(in the rows, 128 means zero)
A state moves one step at a time under one of 8 hidden systems, and each row is a state written as 20 numbers. Each run below is a few steps of one system.
K, trace 1 (8 x 20):
[[128 165 158 108 122 140 112 145 184 142 116 146 135 152 108 122 150 146
  161 120]
 [104 155 120 149 132 102 120 128 128 189  86 143  99 129 170 111 144 147
  127 122]
 [ 82  76 110 169 129 142  94 133 134 149 126 107 122 138 105 101 171 133
  137 131]
 [136 141 189 132 112 145 112 141 174 146 124 136 126 166 106 135 170 113
  164 123]
 [134 142 160 166 117  95 132 123 110 189  92 141  82 141 182 120 145 123
  130 125]
 [113  44 129 186 114 128 102 129 102 140 137 107 100 141 117  92 156 126
  134 134]
 [172 112 200 133  96 137 108 148 160 116 147 134 110 172 101 119 145 120
  172 122]
 [176 144 160 150 108  84 130 133 107 165 102 149  60 148 184 101 108 143
  144 124]]
C, trace 2:
[[131 113  90 168 141 130 131 122  96 156 100 110  78 122 166 121 114 117
  131 142]
 [145  88 131 123 134 145  86 149 130 114 136 115 101 163  88 118 164 125
  139 140]
 [145 176 189 120 108  83 135 120 135 147 128 136 118 161 128 107 139 133
  150 115]
 [122 118  93 172 127 105 157 113  84 158 106 109  90 116 153  91 112 144
  134 144]
 [130  67 113 130 124 146  95 153 136 115 140 120 118 146  79  90 158 159
  141 142]
 [128 167 187 120  96  95 123 131 168 142 133 154 141 151 125  94 129 162
  160 100]
 [110 128  91 186 120 124 152 118 120 169  97 124  97 104 178  93  91 150
  151 128]
 [128  59  96 146 130 179  75 165 156 127 122 126 105 139 105 108 151 149
  150 139]]
W, trace 3:
[[108 181  78 152 157 141 160  87  99 107 141  45 118 132 104 136  93  71
  162 145]
 [155 102 117 131 145 144 179 134  87 186  71 135  93 132 120 149 210 130
   91 193]
 [ 84 139 143  61 145  47  67 134 112 129 145 156 164 141 113 104 169 169
   61  92]
 [ 93 182 140 155 108  94 186  70 111  96 178  64 171 126  87  92  75 111
  173 117]
 [173  94 166 173  89 162 236 130 123 184  81 155 123 107 130 131 170 148
  140 185]
 [106  96 172  84 107  95  63 166 168 140 132 216 177 113 158 119 151 190
   75  75]
 [ 86 174 135 156 108 140 118  98 168  68 195  86 185 109 127 121  28  92
  186  71]
 [186 100 130 196 112 230 213 131 140 160  80 127  95 106 160 185 130  80
  165 183]]
K, trace 4 (8 x 20):
[[123 130  91 156 136 159  96 140 156 132 115 110  94 134 145 113  95 128
  173 122]
 [158 124  97 117 147 172 112 160 147 147  91 135  87 143 125 138 149 136
  143 156]
 [129 140 119  99 159 109  66 145 119 144 109 128  89 163 135 135 168 119
  108 124]
 [108 156 117 140 149 102 109 109 109 138 127  77  95 170 100 106 151 106
  151 134]
 [145 133 146 123 125 116 165 126 112 150 111 113 114 156  79 107 180 145
  139 168]
 [124 119 180 112 110  63 119 126 107 149 133 152 135 149 119  99 174 157
   99 118]
 [ 90 123 163 169  95  81 121 104 129 133 156 113 139 140 120  68 119 146
  158  98]
 [139 104 152 167  84 147 169 137 162 148 120 146 134 120 118  86 122 174
  175 139]]
L, trace 5, 8 rows:
[[147  85 130 172 115 181 164 127 126 131 121 123 123 108 139 153 121 102
  141 150]
 [163 108 172 111 117 141 107 157 148 135 119 175 124 133 152 158 147 125
  113 120]
 [126 121 157 152 111  98  88 120 122 114 155 130 117 133 170 117  87 109
  133  84]
 [169  92  99 161 125 160 133 134 109 108 130 102  82 131 135 126  91 111
  156 150]
 [188 116 137  86 130 128 103 167 138 119 115 160  92 156 121 126 144 158
  126 141]
 [119 138 138 116 120  67  78 126 122 107 158 124 120 152 128  75  98 156
  136  90]
 [131 115  76 155 129 145 147 121 120 105 139  80 107 133  87  84  94 145
  175 152]
 [151 130 116  88 133 149 139 161 163 139  98 152 127 142  82 107 167 188
  142 162]]
C, trace 6, 8 rows:
[[147  94 149 113 102 134 116 147 148  93 157 156 156 116 124 116 100 155
  128 111]
 [151 143 132 122 114 127 131 135 145 114 130 156 133 106 171 128  67 143
  135 105]
 [152 117  76 123 144 159 106 147 131 112 116 133 101 114 163 140  80 129
  129 127]
 [157 149 114  85 152 147  78 154 150 105 124 130 105 154 125 147 123 117
  136 124]
 [144 202 126 102 153 109 120 121 125 136 108 115  98 155 144 144 118 105
  139 126]
 [127 153  77 122 168 124 134 118  91 142 103  88  88 145 116 130 144 112
  124 159]
 [115 142 121  96 152 115 117 127 117 130 129 100 127 164  65 117 187 132
  123 149]
 [ 90 175 151 124 126  87 161  99 121 154 127 113 156 139  96 102 159 141
  132 128]]
Z, trace 7:
[[141 145  73  80 162 183  88 166 175 104 116 121 120 145  86 132 131 148
  154 144]
 [119 179  54  74 182 125  94 149 132 150  80 130  99 139 127 122 146 163
  113 145]
 [ 57 171  69  98 173  98 105 109 116 136 125  90 151 136  84 101 156 145
  112 126]
 [ 87 186 120 116 154 142 171 106 137 156 110  87 155 144  63 139 191 112
  142 160]
 [103 187 138 134 139 102 203 102 106 200  77 137 137 114 145 143 176 129
  106 152]
 [ 57 134 165 169 105  87 180  81 105 163 137 127 195  87 143 122 139 120
   99 110]
 [104 122 206 184  83 166 189 102 159 142 146 131 190 101 131 167 135  79
  150 119]
 [156 116 177 178  97 159 169 130 140 164 102 175 127  88 221 182  99  93
  124 116]]
N, trace 8:
[[129 160 128  97 116 127 211 102 124  83 164 105 196 112  58 115 103 149
  140 149]
 [151 181 128  80 125 120 217 133 137 154  85 182 166  89 143 142 127 182
  102 154]
 [ 70 126  88  99 139  82 130 121 108 130 134 165 190  69 157 111 104 184
   59  98]
 [ 65 162  96 104 136 172 148 114 180  86 159 119 234  81  92 145  89 134
  136 107]
 [115 210  97  86 164 184 167 138 178 158  72 164 168  85 169 207 131 115
  109 137]
 [ 61 138  65  95 189 111  91 115  87 140 113 136 160  85 179 181 135 100
   30 105]
 [ 68 164 106 103 165 159 130  88 118  70 182  67 208 109  78 192 122  41
  101 116]
 [156 214 138  93 163 162 227 103 107 141  94 118 149 109 137 238 150  48
   96 171]]
J, trace 9 (8 x 20):
[[191 109 162 121 131 145  99 141 112  97 145 117  84 166 130 170 131  69
  131 134]
 [184 116 150 129 122  71 118 120  64 111 142 128  72 147 171 124  95 109
  105 121]
 [154  62 110 152 115 104 120 120  72  80 171  91  98 140 105  81  92 134
  134 136]
 [211  95 122  95 113 138 132 162 125  81 143 133  91 156  90  99 105 168
  153 156]
 [176 125 114 105 110  80 135 149 117 126 114 169  95 126 155  66  82 213
  129 127]
 [ 96  86  73 151 112 122 110 139 145 125 133 127 132 113 109  39  98 214
  156 122]
 [129 126  94 110 129 180 100 176 210 140  98 151 124 139  93  91 141 203
  180 141]
 [101 171 113 123 134 116  96 156 182 203  61 178 108 130 177  99 149 194
  140 114]]
N, trace 10:
[[ 96  84 172 168  99 121 139 115 126 144 142 147 168 100 155 135 136 117
  105 106]
 [119  87 154 172  98 175 148 125 150 119 147 137 164  94 150 156 102 100
  137 114]
 [156  82 124 148 122 187 136 148 138 126 115 153 126  95 172 176 107 105
  117 135]
 [156  75 104 124 138 153  92 148 109  90 142 137 113 110 160 158  96 104
   98 121]
 [174 115  96 109 144 158 112 137 113  67 154 101 106 134 118 150  80  96
  135 136]
 [199 144  88  89 155 140 144 143  97 101 115 113  78 147 118 145 111 123
  126 167]
 [168 138  96  73 153  78 123 131  72 103 132 117  94 152 103 101 128 156
   98 149]
 [140 170 120  84 131  78 152 114 105  95 153 103 136 151  69  77 114 166
  141 137]]
Z, trace 11, 8 rows:
[[120 113 141 128 150 168  99 133 127 132 126 134 138 117 164 212 149  53
   86 117]
 [142 179 147 117 147 110 104 110 103 111 145 114 114 135 180 182  88  51
  109  96]
 [157 118  98 133 144 145 155 104  68  74 162  83 120 111 132 167  72  65
  112 141]
 [194  98 143  73 142 134 150 135  78  78 150 134 134 127 110 192 139  88
   67 156]
 [196 180 158  44 130  74 148 126  96  71 157 149 140 134 132 147  80 130
   93 118]
 [171 138  86  78 128 137 190 124 111  50 164 120 168  94  94 119  47 163
  125 147]
 [169 112  99  39 142 175 162 166 149  84 126 173 186  96  85 162 133 177
   86 160]
 [128 212 112  23 151 116 118 156 179 110 118 185 181 108 135 144 101 185
  103 104]]
D, trace 12, 8 rows:
[[147 118 127 149  97 127 198 127 129 138 121 134 132 114 107  78 111 186
  160 156]
 [130 103 144 118 102 104  99 156 159 147 115 185 132 123 150  83 127 202
  124 105]
 [ 80 159 134 154 115 115  77 122 178 128 145 119 141 135 147  92  87 135
  175  73]
 [120 134 102 184 122 200 147 136 181 155  96 115 112 116 140 126 110 124
  197 139]
 [139 101 123 136 143 169  69 169 159 176  79 164  82 140 168 152 171 128
  123 131]
 [ 98 155 141 138 155 110  44 118 125 137 135  88  91 180 136 142 153  64
  137  98]
 [149 142 128 169 137 156 171 104 103 141 115  64  83 161  94 139 152  71
  171 174]
 [189  85 157 121 126 108 148 145  81 164  95 149  73 158 125 130 195 140
   95 173]]
D, trace 13, 8 rows:
[[127  81 152 192 104 154 173 108 111 135 138 101 129 121 118 132 136  96
  148 148]
 [188  89 187 116 103 134 129 154 129 124 131 171 115 140 138 149 147 126
  114 132]
 [141 151 166 133 117  74 106 111  98 117 150 130 111 137 177 129  87  97
  117  90]
 [147  85 106 181 112 149 162 113  98  98 151  91 110 112 129 113  72 112
  157 141]
 [207  87 119  95 121 154 124 173 132 102 123 163  95 133 133 131 110 161
  125 149]
 [137 170 102  92 151  73  72 133 110 111 129 132  95 142 168 109  79 140
  115  95]
 [106 127  47 159 147 144 135 112 113 107 134  66 108 123 103  85  84 137
  168 145]
 [168 112  80  87 145 170 129 172 155 131  90 148 104 139  90 111 154 190
  140 173]]
W, trace 14 (8 x 20):
[[101 163 129 144 120 141 160 113 156 140 122 118 158 116 123 120 115 133
  158 122]
 [111 131 140 154 121 154 149 132 152 170  99 147 137 112 152 145 148 127
  133 131]
 [ 89 125 150 132 128 135  92 131 158 143 128 144 158 124 146 147 148 115
  115  97]
 [108 146 155 149 125 143 120 108 139 121 148 104 145 134 134 157 121  71
  141 108]
 [148 106 160 156 123 144 142 123 108 144 120 126 110 130 150 168 147  78
  118 139]
 [138  87 160 118 127 108  88 134 104 115 148 139 127 139 136 145 149 106
   89 115]
 [150 122 151 119 121 108 121 113  99  77 174 103 129 142 110 128  99  98
  127 117]
 [193 100 133 132 116 128 172 130  86 109 132 124  97 130 128 129 106 125
  127 160]]
J, trace 15, 8 rows:
[[143  79 118 143 141 186 110 153 134 146 101 140 108 122 148 173 160  99
  111 147]
 [122 144 156  91 144  77  62 130 110 125 139 134 119 159 142 138 149 110
   90  96]
 [119 150 136 175 124 108 134  94 103 125 146  69  95 156 121 103 106  90
  173 127]
 [185  61 125 151 121 174 157 143 101 131 113 126  91 130 121 150 151 113
  123 176]
 [160 108 169  74 121  68  94 144  98 110 150 165 128 147 126 116 145 155
   77 111]
 [120 147 146 159  99  84 144  99 121 105 164  94 126 144 109  63  78 144
  181 108]
 [175  66 107 167 101 201 169 152 147 129 112 141 109 107 126 122 113 152
  163 167]
 [144  99 136  70 127 107  72 172 147 124 122 200 138 122 153 122 136 186
   80 103]]
L, trace 16, 8 rows:
[[ 90 144 136 133 130 128 131 117 145 144 129 106 147 147  82 110 168 132
  149 132]
 [ 95 142 150 155 114 126 166 114 139 168 115 124 148 127 114 113 161 137
  143 135]
 [ 92  93 156 163 109 141 149 122 134 158 127 135 162 112 120 131 168 127
  120 131]
 [106 108 181 163 106 155 136 121 154 142 137 131 161 124 129 156 153  93
  137 116]
 [134 114 179 177  99 147 148 125 142 155 120 145 128 118 170 153 124  97
  142 117]
 [149  65 161 170 105 146 118 139 122 137 127 151 112 116 172 147 125 106
  119 121]
 [166  87 169 145 111 143  86 144 132 108 149 136 103 146 152 147 115  91
  137 109]
 [186 117 154 145 108 118 110 140 121 114 134 133  73 153 161 119  87 119
  158 118]]

Which system made each run below?
trace 17 (2 x 20):
[[111 148 126 113 121  85 129 113 119 103 159 102 143 148  78  71 118 161
  148 120]
 [119 137 101 130 122 142 181 122 138 122 129 108 151 121  74  90 125 169
  162 156]]
  L
trace 18:
[[177 137 138  85 144 119  95 137 112  81 152 102  96 179  87 134 131 103
  136 136]
 [172 178 137 101 120  69 152 121 102 122 128 125  96 153 123  82  97 164
  146 136]]
  L
trace 19:
[[148 125 182 114  99 114 167 125 127 118 147 144 160 130 100 124 142 140
  125 134]
 [141 135 150 143 100 109 168 121 124 142 123 157 137 103 165 114  94 152
  129 120]]
  N
trace 20:
[[123 188  80  78 183 167 118 128 140 106 118  95 135 140 103 180 133  87
  125 143]
 [129 192 103  76 182 101 131 112  85 139 104 106 114 145 129 173 159  90
   83 145]]
  N
trace 21 (2 x 20):
[[127 163  84 116 153 104 122 121 105 135 111 111 101 133 141 113 108 138
  125 132]
 [120 138  83 109 155 141 110 134 130 116 125  97 116 146  85 113 137 137
  142 145]]
  C
trace 22:
[[118  87  93 124 143 122 127 138 101 149 109 122 115 134  95 100 179 162
  106 161]
 [118 158 160  83 129  89 101 131 140 122 143 128 144 166  79 100 167 150
  130 117]]
  D
trace 23:
[[133 142 106  98 123 139 137 134 152  83 152 143 170  98 131 123  60 156
  133 108]
 [142 131  75 141 135 186 179 133 144 121 106 129 136  84 148 147  79 133
  145 149]]
  W
trace 24 (2 x 20):
[[101 137 116  96 139  79 120 114  96 101 155 139 170  99 151 132  96 134
   71  96]
 [106 119  93 124 127 160 165 112 133  77 166 103 190  91  91 129  83 132
  133 131]]
  D
trace 25:
[[142  50 115 105 152 129  71 156  90 126 127 136  99 146 115 140 189 124
   71 144]
 [131 174 176 111 133  93  74 111 129  93 172  84 114 190  96 125 126  75
  158  96]]
  K
trace 26, 2 rows:
[[129 113 175 115 118 129 113 120 126  95 167 131 165 128 123 166 131  84
  103 106]
 [160 141 156 128 116 129 184 108 102 109 142 131 146 105 152 169  91  91
  111 131]]
  C
trace 27 (2 x 20):
[[132  96 185  87  95  93 126 140 138 101 167 166 185 130  86 101 148 179
  103 112]
 [105 145 137 151  95  90 163 105 127 118 150 141 168  85 171  98  48 157
  134  91]]
  C
trace 28, 2 rows:
[[118 175  69 106 154 103 119 110 104  85 150  97 126 115 142 115  46 126
  128 108]
 [144 127  27 119 166 180 158 133 113 101 113  88 111 108 103 133  92 132
  141 173]]
  J
trace 29 (2 x 20):
[[142 135 112  62 151 140 105 154 142 109 126 151 147 130 105 146 147 148
   97 132]
 [123 193 115  91 149  92 113 118 123 110 135 120 132 132 147 132  87 122
  122 103]]
  N
trace 30:
[[108 159 161 112 124 117 134 111 135 111 153 135 180 110 144 161 106  98
  109  97]
 [111 146  98 154 139 158 181 107 118 140 112 113 146  88 156 161 103 100
  124 140]]
  N
trace 31:
[[ 58 159 110 178 130 134 135  99 151 158 122  81 141 132 105  94 136 123
  176 125]
 [110 147 168 155 121 151 149 131 162 194  87 134 125 148 117 138 202 122
  154 146]]
  W
trace 32:
[[ 86 104 170 127 111 109  91 122 141 107 171 140 184 119 129 131 129 118
  105  84]
 [132 159 158 151 113 165 125 119 170 106 151 109 139 137 131 146  86  82
  183 106]]
  J
trace 33, 2 rows:
[[ 94 167 102  91 149 117 166 130 140 175  83 147 158 116 103 116 181 183
  106 154]
 [ 57 169 154  92 134  76 106 117 142 145 138 155 197 114 126 119 152 153
   88  84]]
  N
trace 34:
[[ 76 106 203 139  92 129 117 111 163  99 189 126 218 119  89 136 140 103
  129  86]
 [133 176 183 175  86 140 207 103 157 154 118 150 162  93 183 151  79 108
  163 112]]
  K
trace 35 (2 x 20):
[[157 116 117 143 116 124 110 122 112  71 170 110 110 122 155 116  38 109
  149 102]
 [182  87  66 124 139 166 111 153 116  78 136 119  88 119 142 129  62 134
  139 142]]
  J
trace 36 (2 x 20):
[[131 119 160 157 130  91 123 108  77 153 124 113  94 146 158 144 151  79
  106 127]
 [128  70 168 138 114  94 104 120  89 113 163 113 126 152  98 114 162 112
  106 126]]
  W
trace 37, 2 rows:
[[135  91 116 165 112 181 148 144 154 142 109 155 134  86 171 143  98 136
  136 129]
 [117 105 109 109 141 182  81 157 174 112 126 152 152 113 139 165 127 120
  115 111]]
  W
trace 38:
[[ 97  60  78 135 138 170 103 134 133  83 161 100 158 116  78 115 127 134
  128 132]
 [162 159 152  77 149 158  95 163 167 138 101 149 108 167 108 166 182 118
  133 142]]
  Z
trace 39 (2 x 20):
[[116 129 150 109 125 129  81 161 178 167  98 176 127 140 143 122 170 165
  125 111]
 [ 60 119 131 183 121 104  71 108 135 143 146 100 126 138 146  93 121 112
  149  85]]
  L
trace 40 (2 x 20):
[[172  84  82  82 157 128  68 169 103 104 121 150  82 137 144 133 126 150
   84 134]
 [131 152 108  63 155  89  54 138 123  75 162 105 121 170  84  97 116 143
  125 107]]
  Z
trace 41 (2 x 20):
[[ 71 138  48 139 152 150  62 138 170 121 124 117 131 114 149  99  79 155
  154  91]
 [105 165  68 147 162 206 132 130 173 143  94  78 111 140  96 146 142 101
  188 157]]
  W
trace 42, 2 rows:
[[146 115 176 149 116 100  77 141 129 157 118 141  78 168 154 117 156 116
  138 111]
 [141 104 142 182 113 109 107 124 110 149 123  99  62 165 134  85 133 120
  169 133]]
  K
trace 43:
[[140 138 119 101 124 105 137 136 129 126 124 140 128 134 104  86 127 181
  133 136]
 [108 140 117 107 126 100 105 137 145 134 126 142 138 131 119  86 128 180
  129 114]]
  K
